Each named move below is a turn or a mirror, shown by a few rows before and after it. Which moves, in which order, take the first row of each later pair to the second? The first pair is answered.
T (before -> after):
[ 27.0 -13.1 -12.5  23.1 -13.9   2.0 -16.7   0.6 -11.3 -12.7  -8.4 -16.1]  ->  [  6.0  -8.5  -2.8  30.3 -20.1   6.1  11.0   4.4  -7.3  -2.6  29.1 -19.8]
[ 43.4  14.6  29.2 -22.9  15.0  -4.8 -31.7  24.3 -23.7   2.9 -34.0   3.8]  ->  [ -1.3  19.9  49.0 -10.6   7.4   4.9  28.3  28.7 -17.0  24.6  38.8  -7.0]
[ 7.5 -6.3 12.0 -4.6  6.8  6.1 25.3 13.7 -2.4 -6.8 -2.5 -0.3]  ->  [ 13.7  -7.6   9.7  -5.6   6.2   3.3  15.3  13.3  -2.8 -10.7 -16.8   0.0]
W (before -> after):
[  6.2 -22.2 -12.4   5.8 -26.6 -17.0 -24.2   6.7  38.2 -15.2  -0.6  -3.8]  ->  [-19.9   1.1 -18.0 -20.1 -15.5 -22.1  -5.2 -12.8  41.2  16.4   3.3   2.8]
[ -2.8  -0.6   1.6 -11.5  13.1   4.0 -25.4  -3.7   5.2 -30.0  12.3  15.1]  ->  [ -8.1   3.4  -2.3 -17.1  13.9   1.4 -25.8 -10.5   8.8 -24.0   7.7  18.8]
[-20.2   5.3  15.7 -35.7  16.3  29.4  11.4  24.8 -24.8  -4.9  -9.4  40.4]  ->  [ -4.2  -7.6  20.9 -20.6  11.3  32.4   1.2  37.2 -28.7 -24.1  -6.2  34.0]
D (before -> after):
[  5.5 -13.0  12.7   0.9   4.5  -4.4  -7.2  10.5  10.7 -14.7  14.3  -8.1]  ->  [ -8.1 -10.8  -2.5  -1.2  -1.6 -10.4  -2.0  -5.6  11.4   6.3  20.6 -14.9]
[ -8.5   9.7  -9.2 -18.0 -13.3 -21.3 -17.5  -5.8   8.7   1.2 -14.1  15.5]  ->  [ -2.7  12.0  -1.7 -15.1  -9.9 -15.1 -20.5   2.4   8.8 -10.2 -15.5  18.8]
[-19.1 -38.7 -17.5  30.9 -53.9 -10.3  -4.0   3.3  47.9 -12.4   2.7  17.6]  ->  [-13.5 -38.9 -10.7  33.9 -52.0  -9.5  -6.0   9.3  46.1 -20.3   1.4  19.0]
[ 19.9 -29.5   5.9  24.2  -2.1 -19.4 -29.2  13.6  -2.2 -15.1 -13.8  13.4]  ->  [ -3.2 -26.2 -22.2  17.6  -9.0 -28.7 -18.3 -19.1   1.3  23.1  -1.6   1.1]
M (before -> after):
[ 31.5 -14.9 -17.1  13.9 -11.2  -4.2 -18.9  -8.8 -15.6 -15.7 -27.1  -6.2]  ->  [ 32.5   7.1  -2.0  -1.3   8.1   1.5 -11.3 -13.3 -34.1  -5.4 -26.8 -11.1]
[  2.8 -13.0   5.1  34.2 -11.1   1.5   1.0   1.0  -7.2 -16.5  26.5 -21.7]  ->  [ -0.9  -7.9 -12.1  25.6  -8.8  -4.0  -3.0 -23.9 -11.7   5.8  18.8 -32.8]
[ 20.3  -4.7  31.5  -1.3  -8.9  17.3  -3.6   3.3  23.6 -18.6  -5.6  10.2]  ->  [ 14.5 -10.1  -2.0  -6.0 -21.5   2.7 -14.9 -29.0  24.4   7.3 -17.0   0.7]
[ -2.5 -20.1  18.9  13.1  -5.0  10.2   3.4  22.5  19.0 -14.0   1.0  15.2]  ->  [ -8.8 -17.7 -21.1   2.4  -8.5  -5.3  -6.8 -19.4  14.3  22.8 -15.9  -0.1]
S (before -> after):
[ -2.4 -11.0 -29.9   0.1  -9.9  -5.2 -16.1 -45.8 -14.5  31.9  -4.7 -20.4]  ->  [ 31.8 -12.8  -8.1   2.5   4.3   4.0 -38.6 -19.0 -27.2  -4.5 -26.0 -18.0]
[  3.6  21.9 -12.8 -36.4  22.6  -7.7 -39.7 -26.0  -3.7  13.0 -48.8  -9.4]  ->  [  4.1  17.1  -5.5 -36.3  18.9  -9.8 -40.8  -9.8  12.0  -1.8 -56.9   9.2]
[ 42.7  18.1  -4.7  -5.0  31.2  -5.0 -27.4  11.5 -32.4 -15.5 -35.1 -26.7]  ->  [ 13.0   5.5  -1.2  -6.4   9.1 -16.6 -16.7  40.8  25.3 -35.5 -42.8  28.0]
[-18.1 -36.2   8.5  34.0 -31.3   3.9   4.7  45.1  39.2  24.1  20.8  26.2]  ->  [-19.5 -27.6  -9.6  34.1 -25.7   3.2  13.3   5.5   6.3  62.2  42.0 -18.0]
Pairs:
Between the rows of a pair lie two moves.
[  3.5   5.0 -16.1   0.5  -9.4 -17.5   9.8 -52.9 -13.4   8.3   8.4 -24.2]  ->  [ 37.9  -3.5  12.6  11.6  -0.1  -5.5 -12.4 -14.4 -19.1 -40.7  -9.6 -12.2]  S then M
[ 13.9 -32.7   2.7  42.0 -28.4  -0.2 -11.0  27.3   5.5 -32.3   6.7   6.0]  ->  [-12.5  20.9  -0.9  -1.9  12.3   3.4  18.9 -28.1 -38.3  36.4  24.5 -23.8]  D then M
[ -5.4 -65.3 -56.2  32.1 -62.2 -18.3 -30.8   2.9  48.8 -12.9  -6.5   4.8]  ->  [-37.6 -17.5 -66.4  -1.0 -34.2 -18.6   4.6 -53.1  11.5  62.0  23.5 -31.4]  S then W
[ 16.8 -16.2   6.9   1.5 -15.1  -7.0 -28.0   3.0  10.6 -12.6 -31.8  15.6]  ->  [-23.1  10.7  17.3  -6.9  -4.5  -1.5  22.9 -14.0  -3.9  28.6  23.9  -4.4]  M then T
[ -1.6   6.1  13.1   9.3   0.1   8.4  13.4   5.8 -10.5  -2.0  14.0  -5.2]  ->  [ 14.8   4.4   2.6   3.0   2.5   0.6 -11.2  -2.7 -13.7  -5.7 -18.9  -3.5]  D then T
[ 23.0 -11.8  -1.7 -19.0  29.5  10.6 -17.2 -30.0 -37.0  25.0   5.8 -19.7]  ->  [ 37.0 -16.0  30.3 -14.9  36.9  19.3 -18.5  12.6 -25.0 -11.9   0.6   3.0]  T then S
[  1.3  25.0  26.3 -20.4  28.7  18.1  18.9  -3.9 -37.7  13.8  38.9 -24.9]  ->  [ 11.8  16.6  49.9 -20.9  26.9  21.9   9.0  35.1 -16.2 -24.0  20.8   9.7]  D then S
[ -2.5 -13.3 -34.2  32.6 -31.5 -19.1  -9.4 -12.4  19.3  26.0  -3.7 -13.5]  ->  [ 39.7 -10.9  -8.0  36.8 -13.7  -4.1 -29.4   9.9  -8.8  -7.7 -16.9 -24.2]  S then D
[-36.1  22.7  37.6 -12.2  -0.2  25.2  -8.0   5.1  27.5  11.0 -12.9  23.2]  ->  [-19.6  24.4  51.0  -7.6  10.2  35.2 -11.1  16.4  10.3  -0.2 -11.8  11.8]  S then D
[ 17.1  -4.9  31.7 -15.2  -1.8   3.1  -6.3  11.3   5.6   0.1  22.4   9.7]  ->  [  5.8  -3.7   5.9 -22.9  -8.5  -9.1  -6.8 -17.8   7.3  29.5  18.1  -0.2]  T then D
[ -6.4  14.6  11.5 -29.1  28.8  10.0   5.6 -14.5   6.3  -1.3 -27.6   3.7]  ->  [  5.3   5.5  35.0  -7.0  27.0  22.8  15.0   4.4  -4.5 -20.9   2.7 -13.3]  T then W
[ -7.4  -1.4  -3.8  -4.8  16.3 -17.3   3.2 -18.1 -16.7  12.5 -11.2 -14.4]  ->  [-14.7   0.6  17.9   1.0  17.0  -9.6  21.7   1.5 -16.4   0.5  11.9 -14.2]  S then T
[-47.6   8.4  -3.7   2.9 -11.6 -11.0  42.3  21.2  43.2  -5.9  13.2  29.4]  ->  [ 16.0   1.1  -8.9  -5.8   2.5 -10.6 -18.1  25.2  21.3 -37.9 -58.0  28.5]  W then T
[  7.0  15.4  19.7   8.3  -9.6  -4.4   7.2  61.1  -2.4 -39.9  43.8  22.3]  ->  [ 13.5  29.8 -12.9   4.1   2.3  -8.5   2.9  -4.2 -53.2  15.4  53.7 -38.8]  D then S
[ -4.7   9.2  71.0 -35.6  34.5 -17.7  24.7  -3.6 -19.0  25.3  16.2   6.1]  ->  [ 13.4 -51.4  43.4   4.7 -19.7 -37.8 -13.4  21.8  32.1 -22.9 -12.7  30.6]  M then T
